rotation steps, each row followed by its count of steps
The counts run from 0 to 1038.
[ 14.8 -20.8 -14.8  -9.4 -10.3  10.7  -7.4 -14.3 -28.1  -4.5 -11.1  11.7
   4.7  17.6   3.8  14.3 -34.4  24.2  -8.1  -8.0  13.4 -11.3  14.1 -18.8
  20.7  12.1 -35.1 -15.2 -22.9 -32.7 -14.6 -12.8   4.5  -4.2  18.2  -7.1
  26.5 -15.7]
633
[ -2.9 -19.6   5.2 -11.0  18.4 -12.5   6.3  -4.3  30.3   0.5  26.6 -19.4
  10.1 -38.1 -10.5  14.5  16.2  -9.0 -19.4   1.6 -10.1  12.3  30.0 -36.9
   4.7 -10.1   0.7   5.3  15.8  -3.6   7.5  18.0 -10.7  20.1 -13.0  -5.6
 -26.6   7.5]
457
[  9.2 -14.4  32.8   7.1  -5.1  -2.2  -4.5   3.3  12.7  -3.0  20.6  11.1
 -15.4 -11.1  20.6  15.0  24.4   0.2  31.5 -13.5  30.7  28.6   1.5   2.3
   8.4   0.0  25.0  -0.4  15.8  40.0  15.1  20.4 -11.9 -18.3  22.4  -2.4
  -2.7   6.0]
321
[ -2.4 -10.8   1.9  15.5  15.3  -3.1  -0.6 -27.1 -29.2 -20.2   2.1  16.1
  27.6   3.7  12.4   7.7  -8.0  23.2 -22.9 -22.1   3.8  -9.9  37.2 -20.0
  29.6  -5.3 -45.4 -13.8   5.8 -10.0 -12.9  10.3  13.7  -1.9  14.3  -0.4
  11.2  -5.5]
559
[ -5.6  -5.0   4.8   9.5  17.0 -10.8 -51.3   7.3  -6.0  -9.6  10.2  -8.8
   2.0   6.0 -11.4 -21.9  -5.5  23.9   0.8  22.4 -19.1  10.4   2.6  19.4
  -4.3 -16.7 -24.1  -1.8  29.6  -3.3 -26.9 -10.4 -11.3  18.5 -11.1  18.1
 -18.9 -28.3]
791
[  9.6 -22.7   9.8 -19.2  -2.9  16.8 -21.7 -10.9   8.0  19.5  19.2 -11.5
  -1.8 -22.9 -11.9  16.4 -16.8  10.7  16.5   3.4   0.8  17.6   7.4 -11.3
  42.6 -18.2 -10.8 -36.0  27.2  -6.7   9.2  14.8 -21.7   6.7  13.3 -17.1
   3.4 -11.9]
241
[-11.3  14.5   1.8 -40.2  -5.1  11.7  14.1 -25.2   5.1 -26.3   9.1  21.6
   5.9  18.4  21.0  -6.7   9.1 -26.8  15.6 -27.5  17.7   7.4  20.2 -19.8
   0.1  -1.4  -9.2   1.6  -0.1   3.6 -11.7  22.0  -2.0   5.1  25.8 -10.0
  34.2   5.9]
1031
[ 20.8   4.1  17.4  32.7 -10.9  -5.7   6.8  25.0   9.4 -13.4  29.7  10.9
 -15.1 -19.2  22.6  14.7  34.3  -0.6   7.3   6.3  31.8 -13.5 -19.5  13.6
   2.7   5.9  22.2   1.5  -8.7   7.2  25.4  11.0  15.2 -20.0   3.4   2.0
 -20.8  17.8]
615
[ 23.5 -17.2   3.4  -4.5  12.3 -15.9 -27.7  34.3 -11.4 -13.3  19.1  19.7
  -1.0  15.7   2.3  -0.5  -6.3  21.8  -1.7  10.8   2.6   0.1  -2.5 -13.7
   9.2   4.0   0.8  16.5 -13.6 -13.8   8.5  15.6 -13.2   5.7   1.8   4.4
 -53.4  32.9]
399
[  9.2  14.1 -17.1   3.4  13.2  18.4  10.3  -9.4   5.6  -6.5  14.2 -18.3
   7.3  -1.0 -11.6 -16.4 -15.2  -3.0 -12.7  11.9 -20.6 -19.9  -2.4  -2.3
 -35.7  -7.1 -20.6  20.4 -11.4 -55.3  -6.8 -16.3  29.4  17.3 -10.7  -3.7
  18.0 -21.8]
214
[  7.3 -12.8   9.7   2.8  -8.8  -5.3   0.7  11.6  -1.6  17.8  11.3   9.6
   4.7 -17.1  -7.4  15.9  -3.1   6.8  16.5  -1.5  10.3  19.9  -5.8 -20.2
  43.0  -9.9  20.7 -27.5   5.6  16.5  40.3  28.4  -8.8 -11.3  10.2 -23.3
 -24.8  25.6]
462
[  1.4 -25.7   1.4 -37.7   9.1  -4.2 -31.6  -9.0  14.6 -13.0   0.0 -20.2
 -10.6  -3.6   0.7   4.7  -7.2  14.2  -4.6  -2.2   6.3  13.7   6.9   8.8
 -15.0   5.9 -14.6   6.4  -0.1 -23.2 -48.1 -23.6 -25.3  17.3 -10.0   1.4
  -9.2 -32.1]
864
[  9.0  19.6   2.8 -31.8  23.0  12.6   4.3 -13.5  -5.3  -9.8  25.9   3.1
  12.6   5.8   3.8 -31.8  -4.7 -14.2   9.0 -17.2 -14.2  -0.1 -10.8  -1.2
 -21.2 -16.2  -1.9  26.9   0.0 -31.7  -5.1  17.9  -9.8  13.4  14.5 -32.8
  -6.5  35.0]
51
[  2.9 -42.5   6.8  22.7   9.5 -32.1  -4.6  -7.7 -33.5  -0.4  -3.6 -11.1
   4.8 -20.0  10.5  20.2 -11.4  40.2 -25.2  -0.4   1.7   4.9   9.0   2.9
 -11.0  -6.9 -14.3  13.8   2.2  -5.5 -10.8 -19.2 -12.1 -32.6  -3.9 -12.7
 -14.3  -0.7]
782
[ -5.2   0.4  -4.9  13.3  16.1  -3.8  -5.8  -6.9 -19.1  11.0  -4.0 -24.1
  19.1   4.5 -25.2 -27.6 -34.5  16.1  -1.5  12.7 -43.5  16.5 -10.3   0.8
 -27.4 -23.5 -15.1  19.5  13.3 -29.2   3.5 -14.2  -0.9   6.0  -3.6 -24.5
  -1.0  -4.8]
435
[-21.4   6.6  -5.6 -16.4 -23.9 -24.1 -12.3  14.4 -12.3  -5.3  -6.9  21.4
   9.8  22.1  -4.1 -17.8  -8.6  -0.7  28.3  -7.6   8.0  24.7  -9.2  -6.6
  29.7 -10.6   9.2 -24.3   9.6  17.1  23.8  12.2 -16.7 -12.5  24.7 -27.4
  -7.9  24.7]
41
[-19.7  10.2   4.2  25.4 -14.3 -20.2   4.2 -15.8 -31.2 -20.6 -29.4  28.2
  13.9  19.4  27.6   2.5  -2.1  19.7  -7.0 -21.5  25.5  10.4   5.8  -7.2
  18.6   5.9 -17.0 -10.4  -3.7  24.8  -3.4  -6.7  16.5 -21.7   3.5  -0.7
   8.2 -17.5]
491
[ -7.1  -8.3 -11.8 -36.6   1.7  10.3  10.9 -21.9  25.9  13.0 -10.8 -36.5
  12.6 -22.6 -17.4   0.4 -17.8  -8.2  -5.1  -7.0 -11.8  18.6  -0.1 -14.3
 -20.2  -2.4  -6.1   5.8  -5.1 -37.0 -13.5 -20.5  -2.9  14.8 -15.6 -28.3
   7.9 -24.3]
442
[  3.0  30.1  11.7  -2.9  -6.7  23.6  13.9  -5.2  38.0  -9.4  33.4  -1.0
 -10.2  -9.7   7.4  -5.4  31.0 -33.8  26.2  -7.0  14.1   7.8  -5.6  -6.1
  -0.7  -1.7  23.9  -7.0  15.1  10.3  19.0  24.6  16.2  15.4   3.9  -4.6
  16.3  -7.3]
675
[  2.2 -11.3  -3.7 -46.9  10.1 -16.9 -39.4  11.6  10.1 -24.7  21.1  -3.2
   4.7   4.2  -3.8  -9.0   1.3   3.6  -8.7   5.4  -0.1  -3.1  10.8  -1.6
  14.6  -9.9 -16.8 -12.6  10.8 -22.9 -32.2   6.4 -34.1  24.4  -2.5   3.0
 -33.4   3.9]
1019
[-36.6  20.2  -9.1  21.7 -16.6 -21.8  -7.0   7.1  25.9  -7.8   1.6 -15.1
   0.4  -7.0 -13.4 -17.9  17.0 -17.1  13.3  18.5  -8.3  19.4  -0.1   5.5
 -14.9 -14.8   6.2 -13.6  39.2  29.4  14.5  -4.0   5.6  -3.4  -3.6   3.9
  13.2 -25.9]
586
[  7.5  -5.6  -0.7  12.8  26.6 -14.7 -21.0  -8.4 -34.0 -21.8  18.3   3.6
  16.1  -4.6   9.5  -8.0  -7.3  29.6 -30.9  -2.9 -11.8 -24.9  12.0   9.6
   6.7 -16.0 -42.9   2.2   6.9 -26.6 -24.5  -5.2   2.5  -1.1  -3.3  -3.6
 -22.5   1.3]
561
[-10.0   3.4   2.4  10.0 -20.0  -6.9   5.0  17.8  50.1   4.7  -8.3 -11.1
 -15.5  -8.8  -2.6  11.8  22.7 -15.1  15.0  10.5  16.0  37.0  -5.4 -23.8
  -4.9  18.6  36.1   0.3  -3.0  32.8  25.4   3.0   5.8   0.5 -16.4  10.2
  -7.8 -24.5]
453
[  0.9  25.6  -4.3 -20.5  -5.4  -5.6 -19.1  28.3  18.5   4.6  10.4  -9.4
  -3.0  -1.5 -15.8 -30.5   4.7 -14.3  24.6  18.7  -8.7  12.5 -45.3  21.4
 -11.5 -15.8  22.4  -3.5   4.5 -14.9   7.1  -5.0 -15.7   9.4 -11.8 -26.6
 -29.5   3.4]
666
[ -0.4  -9.2   6.4  -2.9  25.4 -13.7  -2.9  12.4  34.5  -4.6  34.0 -19.6
   4.1 -41.2  -9.3  10.1  25.8  -2.4 -15.4   9.3 -12.8   3.6  14.3 -17.5
  -1.8 -13.9   7.3   8.8  16.9  -6.0   2.6  18.3  -7.1  16.4 -22.1  -0.3
 -45.8   6.4]
458
[ 18.5 -11.2   3.2 -19.3 -22.3   7.4 -26.0  25.6  32.4  10.6   3.3 -13.0
 -26.7  -3.0  -5.0  11.0   1.2   4.7  22.5  18.6  27.4  20.7 -29.6   3.8
   4.4  20.6  29.3 -12.7 -14.7 -13.6  -2.1 -10.9 -13.2   9.5  -9.5   3.9
 -18.0 -28.8]
312
[ -4.7  13.4  14.4  13.3   0.9 -15.4  -6.4  24.0  20.6   9.3   4.3  -7.3
   5.0 -20.2  -5.8 -10.4  18.0   0.8  12.4   6.8  -5.1  26.9 -28.6   3.1
   9.1  -8.4  29.0  -4.2   5.9  16.2  22.8  10.7  -3.7   8.8 -29.9 -16.0
 -53.8   3.2]
526
[-24.9  -6.8  -3.8  26.4 -27.9 -34.2 -27.0  16.9 -17.2  -4.4 -27.9   3.8
  -5.5  13.8   3.2 -11.8  -4.8  18.9  13.8  15.4  10.8  24.5 -13.9  12.5
   3.9  -1.9   3.1 -17.1  12.3  32.1   4.1 -23.1  -8.4 -26.1  -0.4   5.3
  -3.9 -23.9]
719
[-31.5   3.2 -22.0  -4.2  -5.8 -38.0  -6.9  14.3  27.6 -23.7  -2.2 -28.7
  -3.5 -10.9 -10.1 -14.0  12.1 -20.2 -15.5  22.1  -9.1   3.7   9.1   1.3
 -40.8 -11.4   1.9   7.9  21.4  -7.5 -11.6 -22.4  -4.7   0.3 -16.1   5.8
  -4.3 -21.8]
584
[ 22.6  28.9  15.6  10.3  -0.7  41.1  21.2 -18.6 -10.2   9.8  25.9  10.0
   6.7 -11.7  11.2  -1.3  -4.0  -6.6  21.5 -15.4   7.5  -7.4 -21.7   8.6
  15.5  -3.3   3.8  -9.0  -8.0 -15.9  28.0  19.2  26.1  -6.9  11.1 -33.4
  22.1   5.8]
831
[ -0.1  12.5  -3.9 -14.7   9.8  -5.7   7.1 -15.0 -41.8 -10.9 -12.4  25.4
  28.4  24.0   7.2 -18.4 -22.8  10.0  -9.1 -23.6  -3.3   2.3  -6.2 -13.6
   0.6  -2.4 -21.5  15.3 -20.7 -25.3  -6.1   3.5   2.4  -0.2  10.4 -32.7
 -11.0  30.7]
272
[  5.6 -37.5   5.8 -30.6  -8.8  11.8 -14.2 -28.9   1.4  11.2 -11.5 -16.4
 -10.2 -13.5  -0.1  28.6 -18.8  12.7   1.7 -10.7  12.5  19.0  15.5  -8.4
  10.3   7.0 -19.3 -12.8  -0.4 -14.6 -26.3 -16.2 -17.8  -1.2  11.4 -10.5
  26.8 -35.6]
20
[ 28.4   2.6   9.5 -26.8  24.9  13.8 -22.4  -4.3  -8.7 -31.9  34.1  15.3
   4.4   8.2  15.7  -9.9   1.3   6.1  -5.3 -14.0   4.5 -17.7  14.4  -1.6
   9.1  -1.6 -30.2  11.8  -7.0 -38.2 -30.7  14.1  -5.1  26.0   4.3   7.7
 -20.8  11.7]
406
